rotation steps, each row followed by its count of steps:
The counts run from 0 to 525.
[139 142 136  65 132 128 122 145 177 110 142 159 167 146 110 159 148 149
 147 161 165 197  78 160 122 121 139 138 103 127 163 132 117 179 140 136
 145 112 181 109 132 111 134 146 176 158 169 144 147 161 128 120  91 130
  68 124 136 162 150 119 156 134 114 152 178 147 144 132 125  99  96  81
 107 171 130] | 69
[149 115 121 135 137 157 170 121 117 192 133 114 132 121 151  88 139  80
  72 132  90 104  95 106 123 118 146 106 139 141  79 134 138 115 132 109
 143 171 156 168 187 103  87 108 125 112 175 135 142  87 126 141 143 117
 135 139 129 161 120 110 172 110 112 139 183 133 128 152 137  88 151 141
 137 120  97] | 199
[151 159 125 130 146 115 133 112  77 168  65 152 182 128 151 186  87  76
 112 118 131 141 168 171 134 135  94 137 154 130 112 141  98  78 162 127
 147 110 125 133 169 144 133 133 105 104 114  91 131 134 119 130 138 155
  87 126 120 102  84 136  72 168 154 136 140  87 106 122  91 137 117 111
 132 134 103] | 16
[100 155 100 130 138 204 185 141  76 104 115 162 104 142 122  83 111 117
 137 132 162 184 112 137 153 116 124 162 146 112 150 169 129 111 133 119
 172 122 154 143 154 131 109  89 140 125 114  94 147 181 135 146 110 132
  94 133 122 146 161  97 121 185  64 131 130 118 171 130 148  76 144 159
 147 145 140] | 492
[131 104 128 153  99  32  97  92 152 144 102 145 159 126 127 166 131 147
 144 137 113 134 131  93 127 119 133  66 141 111 139 136 136 174 117 130
 104 163 121  95 122 110 153 143 101 148 137 131 122 124 139 127 137 133
 111 174 144 121 148 112  99 112 194 146 117 134 100 129  50 145 111 123
  95 108 116] | 472
[100 144 108  99 118 148 135 131 121 100 136 157  95 115 118 122 176 171
 114 126 171  75 110 125  97 143 137 136 153 103 167 164 101 151 109 122
 121 151 135 114 138  98 170 125 138 139 121 115  80 133 141 178 146 133
 125 194 145 143 171  94 125 126 105 108 112 138 180 102  85 122  87 122
  96 113 170] | 146
[135 174 143 157 148  51  83 117 164 152 121 132 126 105 137 133 132  90
  96 140 132 101 129 123 131 118 133  85 109 103 103 114  89 117 101 130
 143 180 115 109 108 132 137 202  79 144 134 166 102 108 138 126 167 138
 123 144 136 141 128 181 125 102 136 116 111 159 115  72 106 166 114 141
  82 105 150] | 55
[145 138 130 107 137 162 131 149 142 134 124 101 104 137 111 139 158 126
 136 105 146  25 119 161  77 178 132 130 163  98 128 153 114 107 103 131
  99 133 126 149 103 107 161 148 144 117 143 115  69  92 132 179 150 117
 182 152 135 118 135 129 132  72 105  93 120 139 155 114 106 137 107 107
 128  86 173] | 374
[157 149 138 132 168 101 140 171  89 138  99  79 128 170 101 133 123 141
 164 132 126 172 141 138  85 184 130 115 131 114 102 163 133 134 127 168
 138 111 109 178 102 197 161 149 127  97 123  92 132 174 115 185 146 112
 129  91 123 143 103 132 107 120 110 146 118 127 155 151 161 129  84 154
 147 147 160] | 26
[136 133 150 111 160 132 188 146 114 160 133 108 154 118 185 133 146 156
 102 123 114 151 129 167 114 145 171 151 104 158 115 128  97 145 154 119
 132  99 134 130 156 155 130 158 159 104 133 135 123 126 111 117 162  69
  96 154 101 150  58 126 151 151 115 137 174  89 147 162 142 114 130 159
 131 159  76] | 360
[114 126  99 105 125 141 135 136 147 125 113  57 105 113  90  81 150 128
 138  94 132 110 145 123  64  99 123 107 148 177  81 102 139 127 109 174
  89 149 107 171 103 169 141 137 102 122 135 111  89 132 155 118 155 149
 165  64 111 174 126 160 169  86 124  95 101 163 157 125 132 115  92 113
 142 162 151] | 187
[113  98 119 136 103 132  99 173 143 107 175 165  97 143  93 141 142 141
 139 140 107  73 131  90 134 135 155 139 144 137 109 132 176 168  92  93
  74 138  93 125 122 135 112 109 147 151 152 145 125 120 140 133 109 142
 188 126 174 161 136 119 122 115 128 137  83 144 119 133 159 128 148 119
 136  94 143] | 382
[157  87 153 133 120 127 149 123 147  93 144 100 111 132 115 156 142 156
  94 146  90 129 137 147 163 160 181 119  92 113 141  89 103 169 147 113
 129 123  93 104 151 133 169 130 174 122 150 121 136  83 120 127 104  57
 116 153 167 125 129 160 116 129 127 186 130 136 154 142 125 135 154 131
 157  84 125] | 288
[149 136 149 117 135  96 135 158 120 142 103 117 163 133  70 120 132 127
 156 155 115 188 131 125  91 156 135  93 165 149 111 151 132 144 154 160
 167 108  92 154 130 171 136 180  91 119 136  96 152 171 149 152 105 132
 118  64 134 171 128 139 107 149 108 170 115 164 150 138 129 100  82 144
 121 172 166] | 255
[145  87 166 107 100 101 116 119 136 148 157 172 152  97 140 160 144 142
 109 132 108 130 126  94 135 111 134 102 175 169 107  96 153 165 142 135
  86 133 114 140 147 112  99 122  94 127 183 130 135 131 104  99 111 168
 121 108 127  84  79 108 143 140 173 145 190 145 119 142 110 115  82  83
 114 163 101] | 163
[149 134 142 112 134 112 129 144 139  90 126 120 163 147  83 133 116 133
 154 143 132 192 109 126  93 165 127 109 151 153  86 156 147 156 149 164
 131  94 107 141 121 163 154 184 102  94 119 114 155 172 138 128 111 126
 133  49 135 182 107 144 121 149  96 147 109 155 137 122 159 109  74 143
 140 181 148] | 256
[110 143 133 138  92 166 154 145 132 114 140 145  92 105 116  83 140 106
 132 117 164  48 116 174 112 145 102 144 132 109 153 132 100  91 112  99
 129 138 112 117 132 111 140 133 142 125 128 138  72 104 139 152 146 125
 149 176 126 122 145 116 128  91  73  84  87 114 181 108 106  98 127 123
  95 102 151] | 144
[123 110 133 122 118 150 134 124 145 120 130  81 112 104 141 153 168 139
 163 142 104 127 141 175 158 127 127 141  87 104 206 153 132 163 158 137
 106  94 107  95 158 109 176 125 155 153 117 128 130  90 134 147 120 124
 118 188  99  90 148 126 133 107 147 155 143  82 153 131 125 160 135 162
 148  91 142] | 368
[100 116 112 132  92 152 125 148  69 163 137 184 105 111 159 112 104 119
 124 135 106 103 152 110 119  98  93 127 138 115 160 126 129 121 132 114
 122 123 164 145 130  78  87  88 171 172 118 124 161 155 140 142 143 169
 120 178 131 114 151  78 110 140 198 108 148 103 108 198 120 127 176 120
 104 144 110] | 236
[124 151 163 129 142  97 137 191  99 127 149 200  81 162 135 120 102 144
 108 156 140 147 132  83 128 138 131 121 150  90 126 102 137 118  63 140
 160 132 133 144  90 160  82 125 100 148 166 121 143 180 104 141 124 124
 111  98 167 108 137 131 130 170 145 103 141 152 117 130 172 109 160 114
 132 175 143] | 159
[132 143 148 115 136 167 170 134  84 165 103 123 137  87 104  87 124 109
 161 143 147 167 143 146 105 116 102 109 151  98 169 165  96 115 157 146
 178 179 143 138 131  90 152 127 119 126 122  89 121 176 175 178 123 142
  95 144  93 144 179 120 162 131 117 150 114 166 162 122 146  70 106 152
 124 139 158] | 333
[135 122 101 183 128 110 115 102  92 137 135 120  79 101 145 130 110  79
 109 135  94  78 161 136 200 131  99 132  97 111 120 103 126  99 130 125
 132 150 121  88 166 119 137 100  91 115 104 139 133  89  98 129 129 156
 137 166 105  87 138 157 146 110 141 155 143 122 109  99 107 177 127 179
 115  70 124] | 435
[121 142 106 152 144  80 113 122  77 117  94 171  92 168 129 156  80 141
 123 134 128 128 183 123 137 151 103 134 155  85 152 121 124 123 111 124
 121 114 122 123 122 147 101  81 159 139  94  98 137 171 106  99 118 142
 120 136 151 115 132 112  56 172 174 135 112 103  95 155 118 161 179 121
 118 112 115] | 87
[143 123 144 125 163 110 105 101 155 134 155 114  95 150 152 139 122 143
  65 125 106 166 124 113 165 138 154 133 113 128 127 105 157 166 117 199
 121 116 109 169 164 146  96 109 115 107 123 137 164 134 111 109 145 139
 114  88 147 165  94 179  82 212 134 146 148 140  99 129 170 170 139 147
 157 130 115] | 352
[137 124 150 118 171 125 206 154 105 174 142 137 135 127 159 118 167 147
 112 137 107 171 139 136 136 149 198 139 106 143 103 152 107 167 138 112
 153 120 126 132 154 168 121 146 159 114 146 143 135 133 101 121 141  68
  99 159 101 150  79 119 147 161 102 171 158  93 149 139 147  90 137 176
 138 125  93] | 359
[135 112 149 127 146 123 115 113 116 125 100 109 157 123 102 160 105 140
 192 123 153 140 147 162 102 149  91 126 124 113 142 189 138 124 142 184
  86  99 106 110 106 106 159 149  80  65  79 112 141 166 144 141 158 150
 123 102  83 136 103 123  97 144 114 135  95 102 115 115 172 156  61 170
  89 121 139] | 177
[108 125  75 109 106 150  91  56 137 115 109  95 159  83  97 116 148  91
 152 104 150  94 126 146 127  79  68 129 156 164 104 129 138 109 154 142
  98 145 121 135 162 104 154 109  90 122 103 116 117 124 153 122 134 217
 148  95 104 161 142 142 144 113 126 128  85 133 138 102  78 122  81 108
 117 145 124] | 338
[111 122  85 129 159 140 110 109 163 112 131 118 141 115 186 153 117 106
 150 133 107 129 125 110 150  81 131 167  78 141 120  99 168 165 125 117
 106 131 156  88 136 102 124 125  87 142  67 145 169 120 147 101 158 137
 105 146 110 167 137 138 157 133 170 102 119 111  60 105 192 159 174 163
 117 122  79] | 45
[127 145 136 135 122 105 102  78 149 162 141 125 133  77 172 137 129  54
  86 128 111 109 127 132 180  96 112 131  78 126 127  90 125 102 142 128
 152 154 123  92 150  99 109 151  69 145 113 184 128  82 140 108 136 156
 112 154 102 106 109 165 152 116 130 119 164 111 119  76 124 165 121 153
 137 105 104] | 205
[111 136 145 115 103 141 131 159 110 133 141 159 112 149 153  88 128 136
  94 135 105 114 117  96  83 108 143 110 174 143 127  85 109 130 128 117
 134 122 151 173 117 118  82 155 181 176 163 119 145 124 136 140 157 124
 143 137 176 147 142  96 131 115 182  81 159 144 126 202 108 133 195 101
 122 177 123] | 386
[147 115 103 161 149 154 164 118 108 159 125 103 129 125 143  85 125  92
  75 129 102 102  98 116 140 120 128 130 128 146  70 102 140 101 129  95
 138 172 160 158 164 126  90 110 143 115 177 142 152  86 116 112 124 102
 126 122 125 145 123 112 189  98 108 114 165 141 129 136 152  80 170 129
 152 133  88] | 198
[123 154 118 118 127 130  97 167 178 102 133 122 122 153 117 168 111 100
 163 134 141 115 156 161 116 102 116 147 119 116 168  74 145 136 110 104
 121 107 125 118  82 143 121 148 138 191 125 111 112 107 155 124  94 146
 138 108 186 136 147 182 131  97 173  87  98 137 111 106 149 163 169  63
 156 131 152] | 379
[144 125  94 175 177  93 168 129 110 197  98  94  97 160 148 120 145 134
  84 126 104  91 133 111 103 142 169 106 120 114  99 177 128 149  95 134
 118 173 117 162 175 167 134 106 134 127 136 116 116 103 128 150 163 105
 136 183 118 179 134 100 102 144 142 149 118 128 122 126  95 121 144 165
 123  99 114] | 279
[135 124 143 164  94 103  94 119 144 123 101 116 142 126  73 165 117 125
 177 139 122 159 135 165 127 146  89  96 120 137 153 201 153 123 134 162
 125 109  81 114 113 141 164 144  86 123 113 132 128 158 145 134 125 158
 128 105 120 159 132 121  63 142 112 146  63 107 139 111 122 139  81 173
  77 151 144] | 406
[116 115  70 121 161 137 174 116  98 138 134 135 101  96 153  94 116 121
 113 129 130 144 134 119 156  84 128 162 128 151  71  94 137 123  95  93
 126 153 169 123 152 145  92  90  96 101 121 126 116 126 113  96 128 114
 119 129  97 152 138 112 207 128 120 131 144 116 122 114 128  87 145 125
 126 118  75] | 426
[115 131 129 120 127 139 121 191 143  82 163 113 120 159  98 113 105 132
 167 162 102 149 133 138 135 138 138 150  73 137 121 106 145 133 121  81
 150  98 121 110  85 181 133 168 185 162 143 169 143 140 109 126  87 111
 154 112 141 148 137 157 169  83  92 134 123 126 145 129 181 144 159 138
 155 140 147] | 450
[150 106 163 119 107 143 149  86 198 158 138 115 157  90 139 168 168 115
 139 132 121 133 112 191 150 130 149 128 108 118 191 127 105 192 174 135
 125 112 124  77 150  57 142 147 140 117 139 136 120  74 154 140 101 102
 105 183 115 128 136 146 141 105 139 167 144 113 138 115 103 117 109 123
 113  97 116] | 138
[145 103 152 132 152 144 194 139 116 113 132  98 113 137 145 127 125 143
 136 161  79 171 151 132 170 165 178 138 131 128 139 113 108 164 168 107
 137 104 132  96 135 113 163 148 190  90 112 107 126 103 115 127  94  53
 142 159 114  94 132 126 149 132 109 178 144 126 139 162 167 127 152 167
 176  75 141] | 517
[132 136 171 144  94 136 130 131 101 162 127 179 151 132 141 137  72 104
 137 138 100 161 160 136 162 146 111 153 148 150 145 121 127  85 168 106
 159  66 122 107 120 120  94 134 147 107 117 116 155 139 109  98 108 121
 103 103 137  72  99 129  73 175 150 128 129  80 103 148 165 124 162 143
 135 147  92] | 167
[125 195 111 112 125 125  95 161 123 147 114 153 108 160 149 152 138 115
 138 134 150 102 113 127  90  96  99 128 148  89 184 133 140  93  80 143
 137 144 152 154  89 129 108 145  83 198 144 121 124 131 130 171 167 179
 102 152 158 100 152 115 132 113 173  64 155 130 112 111 135 153 143  95
 125 154 160] | 308
[142 104 156 141 103 119  83 126  95 148 153 188 169  97 132 157 124 126
 118 141  87 145 134  99 142 121 113 113 114 130 143 150 119 148 177 103
 132 133 152 103 141  80 114 122 132 157 159 153 197 159 142 126 125 166
  89 151 127 128 119 106 107 146 187 157 142 110  86 165 127 118 151 144
  89 153  85] | 394
[121 132 111 154 121 113 105  77 100 133 110 102  89 104 171 137  94  87
 108 127 110  94 153 161 176 119  81 156  90 113 119  85 121  83 131 131
 118 132 113  96 167 112 131 114  94 101  87 140 129  62 105 115 150 151
 133 140 101 103 100 152 136 104 141 121 146 101 113 118 114 189 139 150
 114  83 116] | 434
[100 179 128 106 125 162 112 144 116 118 107 151 124 151 156 137 139 126
 118 131 160  99 104 138  82 113 113 134 126 110 183 126 119  92 110 141
 142 120 171 156 102 131 134 116 118 187 139 114 133 130 121 157 171 155
 109 146 151  80 135  87 135 109 176  50 164 117 123 139 113 150 157  72
 132 167 138] | 307
